(in the rows, 128 means zero)
R: rows in several groups, each row roughly a mix of its group's directions:
R (74 x 20):
[[106 117 110 155 125 140 123 144 184 170 158 208 115 162 111 107 164 168
  160 138]
 [105 173  99 107 144 158 165 107 107  76 139 106 163 140 142 208 128 118
  150  91]
 [128 128 127 175 115 124 151 178 137 164 140 214 140 140  77  81 136 134
  103 138]
 [ 76 116 157 130  95 170  94 163 179 135 141 166 152 165 128 182  98 135
  104 154]
 [116  70 185 124 105 145 101 154 182 166  99 124 104 156 113 158 113 151
  102 175]
 [138 149 135 101  98  95  95 149 110  88 146  98 188  72 144 116 128  60
  107 121]
 [110  74 188 124 104 143  95 151 175 162  99 127 105 157 117 160 104 148
   96 174]
 [107  82 184  94  94 131 109 160 199 162 122 119 117 136 105 168 145 142
  112 167]
 [113 174  78 112 139 108 166 105 116 104 180 164 133 127 118 150 180 136
  179  83]
 [118 144  91 174 166 149 177 111 142 155 122 175 116 174 113 144 169 158
  182 105]
 [145 180  79 133 151 103 145  98  65  89 144 118 149  94 151  89 132  99
  148  85]
 [ 77 114 151 132  99 174  95 156 176 134 145 172 144 173 129 184  96 144
  108 152]
 [126 182  70 165 152 147 136 106  71  87 149 157 157 133 157 107  96 115
  139  90]
 [125  81 143 148 123 122  78 131 179 183 121 161  84 144 136  73 146 160
  148 159]
 [ 91 124 102 134 139 150 118 111 182 148 146 175 107 175 142 151 170 171
  194 122]
 [109 159 116 146 169 138 197  92 126 141 106 123 119 161 116 197 159 136
  169  93]
 [121 150 151  92  97 101 101 147 108  84 134  95 185  80 146 140 113  62
   97 123]
 [132 108 170  85  97 119  87 140 107 109 118  78 127  92 144 118  71 106
   67 158]
 [108 193  76 139 132 136 145 130 101  85 172 164 186 119 139 133 134  98
  146  85]
 [124 190  75 123 134 133 132 123  97  81 170 132 185  92 154 103 129  92
  143  93]
 [142 150 144 111 135 117 154 118  63  85  92  67 152 102 135 158  93  83
   93 110]
 [113  75 191 108  99 118 111 151 184 168 107 122 102 147 101 170 138 145
  109 167]
 [150 120 140  99  88  97  72 159 122  98 154 107 169  72 143  86 118  82
   97 141]
 [136  65 184 126 121 115 126 131 159 175  85 119  71 156  98 148 134 162
  115 162]
 [141  94 133  82 100  91 106 133 184 135 178 134 102 125 105 150 195 157
  165 133]
 [178 121 129 127 156  71 148  93  75 132  93  81  89  93 127  79 146 119
  137 114]
 [100  85 165 117 100 167 102 162 201 157 129 141 124 159 116 169 120 157
  111 170]
 [122 157 126 101 144 141 150 101  82  73 103  66 154 120 152 191 105  98
  127 101]
 [110 116 126 157 162 167 170 101 134 164  96 148  70 184 116 154 118 186
  142 132]
 [109 153 120 164 170 166 204 108 125 153  95 138 117 173 109 184 131 148
  146 108]
 [124 149  83 172 160 137 165 118 146 146 137 181 133 163 116 133 186 146
  191  98]
 [ 84 114 156 128  94 178  88 170 182 133 140 150 162 150 134 168  91 124
   97 162]
 [105 187 122 156 151 148 184 126 100 114  99 121 186 132 125 177 121  78
  127  93]
 [101 121 125 112 119 131 156 139 183 147 158 171 111 162  90 187 180 170
  163 124]
 [150  77 139  83  86  93  70 147 171 129 177 133 101 111 119 104 160 154
  135 155]
 [130  90 121 138 119 141  74 134 199 173 162 154  98 139 140  85 149 167
  152 159]
 [136 107 107 177 161 167 153 116 138 170 111 167  78 176 117  98 123 189
  144 140]
 [105 167 136 150 160 163 202 116 104 134  84 108 146 151 116 196 106 113
  119 106]
 [142 172  85 135 147 126 116 102  68  87 141 109 151  91 172  76  99  96
  131  99]
 [141  79 169 114 112 136 145 170 198 174 109 114 119 132  84 147 168 146
  122 166]
 [151  86 163 113 126 114  68 106 132 138  92  59  96 104 170  94 104 119
  114 155]
 [111  77 184 101  97 135 105 158 196 164 116 119 110 140 108 166 137 148
  111 171]
 [152 110 150 161 107 100 134 173 120 166 125 173 128 113  84  55 119 119
   76 153]
 [146 118 138 164 106 104 143 178 128 163 141 191 134 118  76  63 128 126
   85 146]
 [157  87 101 143 125 124 109 139 172 156 166 172  92 144 110  78 172 179
  161 145]
 [182 125 123 131 157  72 163 100  77 134  94  87  97  94 115  81 159 117
  141 111]
 [130 109 123 115 134 122 160 118 177 155 150 139  92 159  93 182 191 175
  174 118]
 [137 114 161  93  95 117  80 146 105 103 126  87 139  86 147 102  75  98
   69 156]
 [116 171 113 152 128 123 201 158  88 114 134 187 166 139  77 148 135 112
  108 103]
 [114 163 153  95 116 113 146 130 106  95 117  75 178  94 129 189 119  67
  104 111]
 [159 164  71 127 163 104 164  87  81 107 146 117 111 104 136  89 160 135
  169  87]
 [104 105 166 166 145  96 138 122 103 163  39 175  95 163 119 109 135 129
  133 133]
 [116 123 127  87 146 137  99  71 132 103 109  60 104 133 184 177 131 135
  173 115]
 [161  92 101 128 117 105  97 139 174 146 177 164 106 131 116  79 186 164
  167 138]
 [152 172  79 147 159 103 150  93  55  96 131 122 135 104 148  86 126 107
  146  85]
 [149 100 131  81  84  78  66 150 158 111 179 130 136  89 130  98 166 118
  136 140]
 [132 124 127  82 138 139  95  79 129  96 123  41 115 115 183 168 121 125
  155 120]
 [141 111 155  86  87  98  63 146 117 100 144  98 142  80 150  91  97  98
   89 150]
 [130 122 104 193 160 180 151 131 121 159 101 175 105 171 126  82  95 167
  122 142]
 [ 77 122 153 131  94 176  86 159 171 126 144 162 160 160 139 175  84 127
  100 152]
 [105 145 105 164 126 138 167 159 147 149 154 223 145 162  84 126 155 148
  138 120]
 [122 174 113 134 155 120 189 110 127 123 126 109 160 130 114 197 175  98
  166  83]
 [109 189  73 151 139 141 135 114  83  83 164 165 173 129 153 125 108 107
  141  86]
 [141 161 127  91 132 120 159 110  71  74 124  66 152 100 133 175 108  95
  108 101]
 [141  85 153 159 116 107  92 149 158 184 115 163  94 127 117  51 133 145
  114 164]
 [127 105 128 164 113 123 115 162 172 180 151 201 114 143  98  69 148 155
  126 152]
 [144 135 124  77 132 137 106  91 119  87 140  34 130  99 171 166 112 116
  135 120]
 [129 176  83 150 147 138 114 101  64  84 141 131 153 114 173  90  82 104
  127  97]
 [ 82 118 150 127  95 181  92 171 183 131 147 158 164 154 134 170  96 130
  102 158]
 [137 160 141 126 132 110 181 134  52  92  97 107 160 108 106 152 102  85
   85 105]
 [110 136 118 162 167 164 188 100 134 160  98 147  92 183 113 171 134 171
  154 115]
 [136 142 141  93  95  94  89 150 112  87 148  97 181  71 143 117 122  66
  101 125]
 [137 127 134 143 122 140  90 138  85 113 105 119 141 104 159  58  57 105
   74 150]
 [113 175 107 106 142 143 179 113  88  73 129 109 164 131 129 202 124 110
  137  89]]
one row of each group, then the others: which group is each in?
[127  93 122 143 117 135  84 140 196 176 161 170  98 143 131  81 153 167
 151 156]	(112)
[153 177  82 142 155 108 147 103  60  92 134 115 150  94 149  82 126  96
 140  90]	(85)
[141  92 143 106  90 116  54 155 129 116 145 133 125 100 146  60  94 126
  89 165]	(89)

[121 157 146 100 105 104 111 142 101  86 130  89 190  79 143 144 113  58
  99 117]	(89)
[ 87 161 101 109 119 120 154 125 147 115 184 183 140 147 107 183 174 142
 168  96]	(85)
[157 139 142 144 107  94 162 173  89 136 138 153 149  95  73  83 112 102
  63 135]	(112)
[157 139 141 101 126 123 129 120  79  86 114  48 150  86 144 142  87  87
  88 125]	(112)
[169  90 153 156 154  91 140  98  81 151  64 103  68 136 119  97 115 141
 116 134]	(85)
[150  77 166 135 117  89  83 128 137 172  97 118  82 111 131  58 123 133
 110 163]	(112)
